One turn or mirror swaps these rows in pairs. Which row does each one swap with?
The rows were stretched afterwards, more along some directions than others.
Q_789: [-0.66  3.13 -4.33 -3.69 -2.11 -0.44  1.67 -1.51 -0.82 -0.09 -1.02 -2.06
 -0.75 -0.78  1.48  0.06 -2.10  0.09]
Q_551: [-0.83  1.98  0.36  3.13  0.45 -0.07 -1.93 -0.39  1.17 -2.82  1.07 -0.29
  2.58  0.42 -0.42 -0.94  1.03 -0.69]
Q_693: [-2.80 -0.33  0.45  1.52 -3.01 -2.48 -3.21 -2.11  4.44 -0.64  0.02 -1.32
  0.61  2.99  0.85  0.76  1.11  0.27]
Q_935: [-0.68  2.01  0.47  2.91  1.59 -0.12 -1.73 -0.16  0.35 -2.92  0.96 -0.04
  2.43  0.16 -0.78 -1.06  0.70 -0.67]
Q_441: [-3.37  1.09  0.55  1.82 -2.65  0.59 -2.09  0.75  0.07 -3.34 -0.42  2.33
  2.02  2.38  0.83 -1.13  1.07 -1.27]
Q_813: [-3.33 -4.32 -0.31 -0.99 -3.52  1.37 -0.97  0.86  2.20  3.88 -1.04 -2.78
 -1.92 -1.01 -0.43 -0.71 -1.37  0.59]
Q_844: [-1.16  3.99 -4.71 -3.66 -2.16 -0.68  1.58 -0.86 -1.03 -1.31 -0.69 -1.82
 -0.81  0.04  1.31 -0.66 -2.58 -0.14]
Q_181: [-2.81  1.02  0.13  2.16 -3.18  0.56 -2.14  0.57  0.56 -3.41 -0.34  1.84
  1.71  2.53  1.51 -1.16  0.84 -1.49]
Q_610: [-3.77 -1.01  0.52  1.79 -4.39 -1.12 -3.02 -1.13  4.13 -1.50 -0.18 -1.24
  0.50  3.07  1.60 -0.12  0.74  0.37]
Q_791: [-3.09  2.41 -1.84 -3.34 -0.35  1.82  1.05  0.69 -2.69 -0.81 -1.74  1.11
 -0.92 -0.38  0.46 -1.83 -1.79  0.53]
Q_968: [-1.47  2.17 -3.70 -4.43  0.61  1.14  1.48  0.09 -3.34 -0.13 -1.14  1.09
 -1.94  0.41  1.73 -1.59 -2.85 -0.11]
Q_235: [-0.69 -2.47  0.51  1.02 -0.25  1.64  0.14  0.19  1.42  4.15 -1.18 -4.71
 -1.05 -3.74 -1.18 -2.11 -2.28 -0.40]
Q_245: [-1.73  0.99  1.73  3.80  1.21  0.69 -1.71  0.93  0.67 -1.66  0.24  0.77
  2.32  0.18 -0.91 -2.82  1.07 -1.42]
Q_443: [-1.00 -2.01  0.68  0.34  0.55  1.87  0.61  0.31 -0.14  4.12 -1.26 -3.25
 -0.32 -4.32 -2.81 -2.14 -1.69 -0.40]
Q_636: [-2.42  0.08 -1.77 -0.63 -3.54  1.82  0.16  1.05  0.28 -1.23 -1.03 -1.87
 -2.58  0.18  3.17 -2.95 -2.96 -0.91]
Q_294: [-1.86  1.82  1.81  3.80  1.27  1.13 -1.74  0.38  0.03 -2.59  0.18  1.26
  2.26  0.29 -1.67 -2.79  1.02 -1.34]
Q_327: [-1.19 -2.17 -0.55  0.77 -2.01  1.50 -0.48 -0.06  1.93  1.09 -1.34 -4.01
 -1.83 -0.99  0.70 -2.40 -2.57 -0.33]
Q_280: [-0.52  0.17 -3.03 -3.66 -0.03  0.13  2.54 -1.83 -0.60  2.86 -2.85 -1.56
 -2.26 -0.62  1.84  0.25 -2.92 -0.22]
Q_346: [-1.23  1.96 -4.61 -4.69 -0.34 -1.14  2.24 -2.16 -1.45  1.99 -2.48 -1.30
 -1.95  0.17  3.24  0.00 -3.17 -0.47]
Q_654: [-2.86  2.57 -2.32 -2.95  0.10  0.62  1.30  1.07 -2.52 -0.73 -1.24  1.91
 -1.19  0.51  0.58 -2.37 -1.55 -0.55]
Q_400: [-3.21 -3.90  0.56 -0.99 -2.72  2.11 -0.42  1.14  0.95  4.10 -1.80 -2.15
 -2.04 -1.29 -0.09 -1.58 -1.88  0.13]
Q_232: [-2.56  0.88  0.00  2.24 -3.61 -0.24 -2.46  0.36  1.87 -3.11  0.36  0.37
  1.45  2.70  1.64 -0.93  0.73 -1.21]
Q_54: [-2.63  2.56 -1.91 -3.55 -0.05  1.90  1.21  0.07 -2.90 -0.25 -2.10  0.85
 -1.01 -1.02  0.53 -2.23 -2.03  0.47]
Q_369: [-3.59 -3.63 -0.14 -1.23 -2.47  1.91 -0.09  0.49  0.73  3.18 -2.97 -0.71
 -2.49  0.75  1.88 -2.17 -1.89 -1.10]
Q_186: [-1.26 -1.80  0.12  0.60 -2.46  1.71 -0.50  1.03  1.32  1.03 -1.09 -4.62
 -1.58 -1.40  1.23 -3.30 -3.58 -0.62]
Q_566: [-2.27 -2.77 -0.03 -1.54 -0.36  0.87  0.36 -0.58  0.06  3.56 -3.37 -0.88
 -2.44  0.55  1.80 -0.94 -2.51 -0.77]
Q_344: [-0.55 -2.35 -0.17  0.72 -0.40  1.46  0.20  0.03  1.44  3.85 -0.96 -4.96
 -1.20 -3.41 -1.25 -2.00 -2.22 -0.26]
Q_730: [-0.72 -2.77  0.24  0.95 -0.49  1.03  0.79  0.40  1.24  4.51 -1.20 -5.06
 -0.75 -3.54 -1.41 -2.16 -2.56 -0.48]
Q_582: [-1.00  1.87  0.51  2.87  0.38 -0.10 -1.60  0.01  0.99 -2.74  1.05 -0.54
  3.08 -0.01 -0.96 -0.70  0.89 -0.38]
Q_669: [-0.60  3.54 -4.36 -3.35 -1.07 -0.20  2.11 -1.60 -1.50 -0.30 -1.71 -1.25
 -0.77 -0.46  1.87 -0.31 -2.49 -0.57]
Q_895: [-2.75 -4.10 -0.92 -1.51 -3.67  0.84 -0.81  0.45  2.12  3.90 -1.04 -3.61
 -1.79 -1.11  0.29 -0.12 -1.65  0.76]
Q_641: [-2.55  2.09 -2.78 -2.99 -0.66 -0.02  0.65  0.24 -1.03 -0.07 -0.16  1.51
 -0.75  0.87 -0.81 -1.10 -0.61  0.06]
Q_57: [-2.56  2.49 -1.07 -0.52 -0.34 -1.96 -0.88 -1.95  2.22 -1.91  0.41  1.10
  0.83  2.42 -1.04  0.90  1.24  0.66]
Q_594: [-1.33  1.63  1.82  3.69  1.44  0.69 -1.89  0.20  0.28 -2.33  0.65  0.97
  2.14  0.44 -1.47 -2.49  0.76 -1.38]
Q_188: [-1.62  3.25 -3.77 -2.52 -3.32 -0.56  1.24 -0.42 -0.18 -0.80 -1.41 -1.55
 -0.26 -0.42  1.87 -0.36 -1.68 -0.16]
Q_48: [-1.36 -2.37  0.51  0.02  0.58  2.30  0.92  0.62 -0.10  4.43 -1.36 -3.09
 -0.75 -3.86 -2.55 -2.17 -1.97 -0.38]
Q_905: [-3.48  2.88 -2.31 -2.17 -1.84 -2.45 -0.75 -2.19  1.80  0.02 -0.21  0.14
  0.47  1.11 -0.06  0.28  0.83  0.63]
Q_115: [-3.56  0.19  2.41  3.25 -0.82  2.25 -2.28  1.06  0.97 -2.37 -0.73  1.91
  0.88  0.83 -1.86 -4.06  1.13 -1.24]
Q_967: [-3.40  0.19  2.80  2.89 -1.47  2.52 -2.66  2.14  0.76 -1.73 -0.47  1.28
  0.83  0.30 -0.86 -5.09  0.51 -1.66]
Q_433: [-3.15 -3.68  0.61 -1.14 -1.73  1.70 -0.31  0.35  0.59  3.35 -2.84 -0.47
 -2.24  0.43  1.30 -1.60 -1.71 -0.46]
Q_701: [-3.00 -0.55  0.11  1.65 -3.89 -1.48 -2.50 -0.80  3.68 -1.92 -0.14 -1.10
  0.57  3.13  1.27  0.10  0.54 -0.22]
Q_592: [-2.95  2.72 -2.21 -2.37 -0.35 -0.40 -0.19 -0.93  0.40 -0.39  0.07  0.75
  0.04  0.36 -1.59 -0.47  0.38  0.83]
Q_306: [-3.05  3.29 -2.22 -2.85 -0.12  0.45  0.58  0.05 -1.15 -1.57 -0.31  1.64
 -0.04  0.44 -1.07 -0.94 -0.08  0.36]
Q_261: [-2.98  3.57 -2.41 -3.18 -1.08  0.72  0.27 -0.05 -1.32 -0.60 -0.92  1.24
 -0.30 -0.32 -0.37 -1.74 -0.37  0.25]
Q_741: [-2.61 -0.12  3.00  3.90 -0.36  1.83 -2.77  1.30  1.10 -1.07 -0.31  0.72
  0.80 -0.03 -1.67 -4.58  0.32 -1.64]
Q_138: [-1.95  3.98 -4.03 -2.16 -3.28 -0.83  0.09 -0.38  0.72 -2.43  0.36 -1.79
  0.11  0.37  0.04 -1.47 -0.75 -0.53]
Q_105: [-4.31  0.71  0.83  0.98 -4.31  1.88 -1.61  1.01  0.93 -1.21 -0.17  1.07
 -0.74  0.25 -0.59 -4.09  0.24 -1.02]
Q_207: [-0.92 -1.82  0.85  2.10 -1.47  1.57 -1.06  0.68  1.62  1.36 -1.24 -4.08
 -1.27 -1.74  0.57 -3.47 -2.88 -1.07]
Q_593: [-3.18  3.97 -2.48 -1.25 -4.88 -0.54 -0.45 -0.14  1.30 -1.95 -0.26 -1.39
  0.95 -0.79 -0.57 -1.26  0.26 -0.06]
Q_366: [-0.94 -2.39 -0.09 -0.49  0.85  2.34  1.05  0.94 -0.46  4.27 -1.13 -2.52
 -0.52 -3.59 -2.26 -1.99 -1.82 -0.51]
Q_766: [-1.63  3.15 -3.48 -2.13 -4.27 -1.62  0.70 -0.90  0.70 -0.22 -0.64 -2.70
 -0.28 -0.74  1.13 -0.85 -1.39 -0.09]
Q_355: [-1.72  3.48 -4.12 -2.44 -4.00 -0.81 -0.03 -0.52  0.66 -1.53  0.19 -1.82
 -0.03  0.35  0.62 -1.11 -0.67 -0.56]

Q_48 is swapped with Q_551
Q_138 is swapped with Q_54
Q_105 is swapped with Q_636
Q_207 is swapped with Q_741
Q_327 is swapped with Q_115
Q_235 is swapped with Q_594
Q_280 is swapped with Q_57

One turn or mirror swaps these rows in pairs. Which row does each one swap with?
The rows were stretched afterwards, more along some directions than others.
Q_411: [-0.19 -1.73 -0.29 -1.67 -0.26 -1.24 -0.91 -0.83 -0.59  0.48  2.67  0.92
 -2.30  0.53 -0.58  1.02]
Q_249: [-0.64  0.57 -0.65  1.37 -1.47  0.10 -1.47  0.05  1.83  1.81 -3.61  1.85
  1.17  1.90  0.74 -4.63]
Q_590: [-1.68 -1.58  0.31  0.06 -0.08 -1.37  1.10 -0.15 -1.12 -0.61 -0.10  0.71
  1.43 -1.36 -1.56 -0.56]
Q_370: [ 3.28  1.87  2.72  2.14  0.05 -1.30 -1.20 -1.52 -0.66  0.53  2.99  2.20
  3.78  0.39  0.92 -1.66]
Q_286: [ 2.41 -0.09 -0.29  0.29 -0.61  1.02 -0.61 -0.84 -0.69  0.00 -1.00 -1.75
  1.18 -0.46  0.16 -0.43]
Q_271: [ 3.09  0.97  0.73  0.94 -1.13  0.21 -1.75 -0.94  0.27  1.22 -0.59  0.20
  1.88  0.79  0.95 -1.77]
Q_862: [-0.11 -0.49 -1.89 -1.45 -0.93 -0.88 -1.99 -0.64  0.44  2.40  0.85  1.63
 -3.06  1.21 -0.40 -0.11]
Q_347: [ 1.98  2.42  2.36  1.86 -0.52 -0.93 -0.95 -1.13 -0.67 -0.42  3.69  2.16
  4.03  1.13  1.01 -0.64]
Q_491: [ 2.50  1.70  2.87  1.30  0.72  0.25 -0.38  0.21  0.41 -1.48  3.89  0.32
  1.05  1.66  0.68  0.91]
Q_646: [ 0.00  0.16 -0.69 -0.56  0.24 -1.05  0.27 -0.94 -1.69  1.50  1.92 -0.35
 -1.29 -2.39 -1.32  1.32]
Q_428: [-0.85 -0.46 -1.46 -1.20 -1.15 -0.62 -2.14 -0.60  0.66  0.77  1.60  2.52
 -2.20  1.51 -2.06 -0.67]
Q_552: [-0.29 -0.16 -0.69  1.28 -0.94 -1.05 -1.51 -1.17  2.04  2.59 -3.50  3.02
  1.55  1.67  1.65 -4.25]
Q_358: [-0.73 -0.37  0.26  0.12 -0.49 -1.61  1.43 -0.46 -1.98 -2.00  0.66  1.10
  0.99 -1.68 -1.10 -0.74]
Q_725: [ 2.61  1.43  2.86  1.61  0.39  0.29  0.07  0.26  0.52 -1.35  3.08 -0.29
  1.40  0.74  1.00  0.71]
Q_523: [-1.67 -0.50 -2.00 -1.78  0.71 -1.00 -1.56  0.68  2.21  3.11 -1.42  2.14
 -4.01  2.32 -0.03 -0.51]
Q_314: [-0.02  0.26 -0.26 -0.85  0.47 -0.58  0.16  0.36 -2.03  0.60  1.80 -2.37
 -1.27 -3.86 -2.32  2.32]
Q_714: [-1.59 -1.56 -0.08 -0.29 -0.12 -2.16  1.60  0.03 -1.13 -0.11 -0.10  0.97
  0.40 -1.04 -1.15 -0.74]
Q_835: [ 0.31 -0.80  0.31 -1.19  2.40 -0.67  1.27  0.00 -0.98  1.20 -1.39 -2.30
 -0.65 -0.71 -0.02  3.18]
Q_903: [-0.96 -0.81  0.42  0.12 -0.53 -1.56  1.23 -0.16 -1.84 -1.23  1.31  1.01
  0.90 -1.24 -1.80 -0.09]
Q_262: [-1.53  0.07 -0.92  1.10 -1.70 -0.27 -2.05  0.16  1.66  0.92 -3.28  1.88
  1.44  1.56 -0.49 -4.62]
Q_505: [-0.26 -0.13  2.08 -0.07  0.30 -1.24 -0.40  1.21  2.44  0.19  1.13  0.88
  0.59  2.40 -0.05 -1.66]
Q_375: [-2.17 -0.23 -2.61 -2.15  0.68 -0.60 -1.84  2.12  1.74  3.96 -2.20  0.99
 -3.46  1.89 -0.26 -0.62]
Q_843: [ 1.91  0.96 -0.36  0.78 -1.59  0.35 -2.49 -0.79  0.63  0.92 -0.82  0.95
  1.65  1.15  0.00 -3.26]
Q_748: [-0.44 -0.59  2.12 -0.20  0.28 -1.34 -0.01  0.43  2.69  0.47  1.54  0.90
  0.09  2.34  1.08 -1.61]
Q_533: [-1.99 -0.19 -0.22 -0.67 -0.66 -1.12  1.64 -0.06 -1.70 -2.31  0.52  0.61
  1.06 -1.33 -1.67  0.30]
Q_458: [-2.20 -0.15  0.65 -0.74 -0.35  0.30  1.53  0.51 -0.76 -1.47  3.24 -1.77
 -2.23 -0.71 -1.25  1.85]
Q_803: [ 1.31 -0.54  1.03 -1.36  2.20 -1.10  1.63 -0.82 -1.12  0.54 -0.21 -2.53
  0.29 -1.42  0.58  2.97]
Q_37: [-0.22  0.52 -0.37 -0.32  0.10 -0.80  1.00 -0.73 -1.46  0.79  1.60 -1.98
 -1.66 -2.36 -1.68  2.79]
Q_270: [-1.55 -0.64 -2.63 -1.93  0.80 -0.48 -1.63  1.26  2.16  4.30 -2.77  1.05
 -4.15  2.64  0.23  0.22]
Q_423: [ 1.68  0.32 -0.22  0.56 -1.29  0.73 -1.60 -0.78  0.58  2.04 -1.84 -0.23
  0.93  0.99  0.20 -2.07]
Q_148: [-0.52  0.48  0.34  1.65 -1.30 -0.58 -2.76 -0.12  1.02  2.01 -1.63  1.85
  1.19  2.40  1.48 -2.98]
Q_782: [-1.89 -0.44 -2.17 -1.53  0.94 -0.45 -1.44  1.16  1.33  3.39 -2.56  1.50
 -3.61  1.78 -1.07 -1.14]
Q_460: [-2.45 -0.24 -1.65 -0.26 -1.01  0.41  1.89 -0.06  0.77  0.10 -1.74 -0.20
 -3.45  2.48 -1.50  0.50]
Q_979: [-1.68 -0.63  0.34 -0.28 -0.69  0.22  1.59  0.01 -0.71 -0.65  2.23 -1.83
 -1.70 -1.53 -0.86  1.19]
Q_534: [ 1.92  1.95  3.11  1.96 -0.41 -1.01 -0.82 -0.29  0.00 -0.38  4.19  2.54
  3.76  1.40 -0.41 -1.88]
Q_163: [-0.73  0.89 -1.16  1.29 -1.50 -0.88 -2.27 -0.16  1.37  1.29 -3.28  1.59
  1.57  1.09  0.94 -3.37]
Q_425: [-1.38 -0.42 -1.83 -1.89 -1.18 -0.62 -1.29 -0.55 -0.15  0.31  1.80  1.39
 -2.65  0.51 -2.10  0.00]
Q_525: [ 1.61 -0.54  0.93 -1.84  2.58 -1.56  1.84 -0.82 -0.86  1.11 -0.31 -1.71
 -0.50 -1.22  1.97  2.67]
Q_431: [ 0.98 -0.49  0.44 -1.13  2.41 -1.56  1.61 -0.51 -0.68  1.04 -1.35 -1.95
 -0.24 -0.46  0.89  2.57]
Q_841: [-1.73 -0.54 -3.34 -1.83  0.58  0.61 -2.03  1.71  1.73  3.00 -2.23  0.06
 -3.03  0.47 -1.18 -0.24]
Q_316: [ 0.17 -1.24  2.10 -0.06  0.40 -1.14  0.30  0.19  2.87  0.64  0.26  1.72
 -0.13  2.52 -0.37 -2.40]
Q_221: [-2.74  0.46 -1.83  0.02 -1.31  1.21  1.31  0.69  1.09 -0.37 -1.84 -0.86
 -3.02  1.75 -2.21  0.89]
Q_122: [-2.59  0.41 -2.24 -0.29 -1.10  0.26  1.28  1.06  0.49  0.24 -1.62 -1.39
 -3.28  1.33 -1.22  1.47]
Q_391: [-1.62  0.82 -1.71  0.23 -0.87  0.70  0.93  1.48  0.43 -0.35 -0.95 -1.20
 -3.31  1.55 -1.27  1.10]
Q_932: [ 1.10 -0.49  1.25 -1.71  2.11 -1.25  1.56  0.09 -1.16  0.33 -0.77 -2.55
 -0.08 -1.93  0.53  2.92]
Q_357: [-0.86 -0.38  2.59  0.08  0.00 -0.57 -0.27  0.99  2.84  0.23  1.23  1.53
  0.09  2.97 -0.82 -1.99]

Q_262 is swapped with Q_270
Q_646 is swapped with Q_370
Q_286 is swapped with Q_411
Q_525 is swapped with Q_358
Q_841 is swapped with Q_148
Q_862 is swapped with Q_843
Q_552 is swapped with Q_782

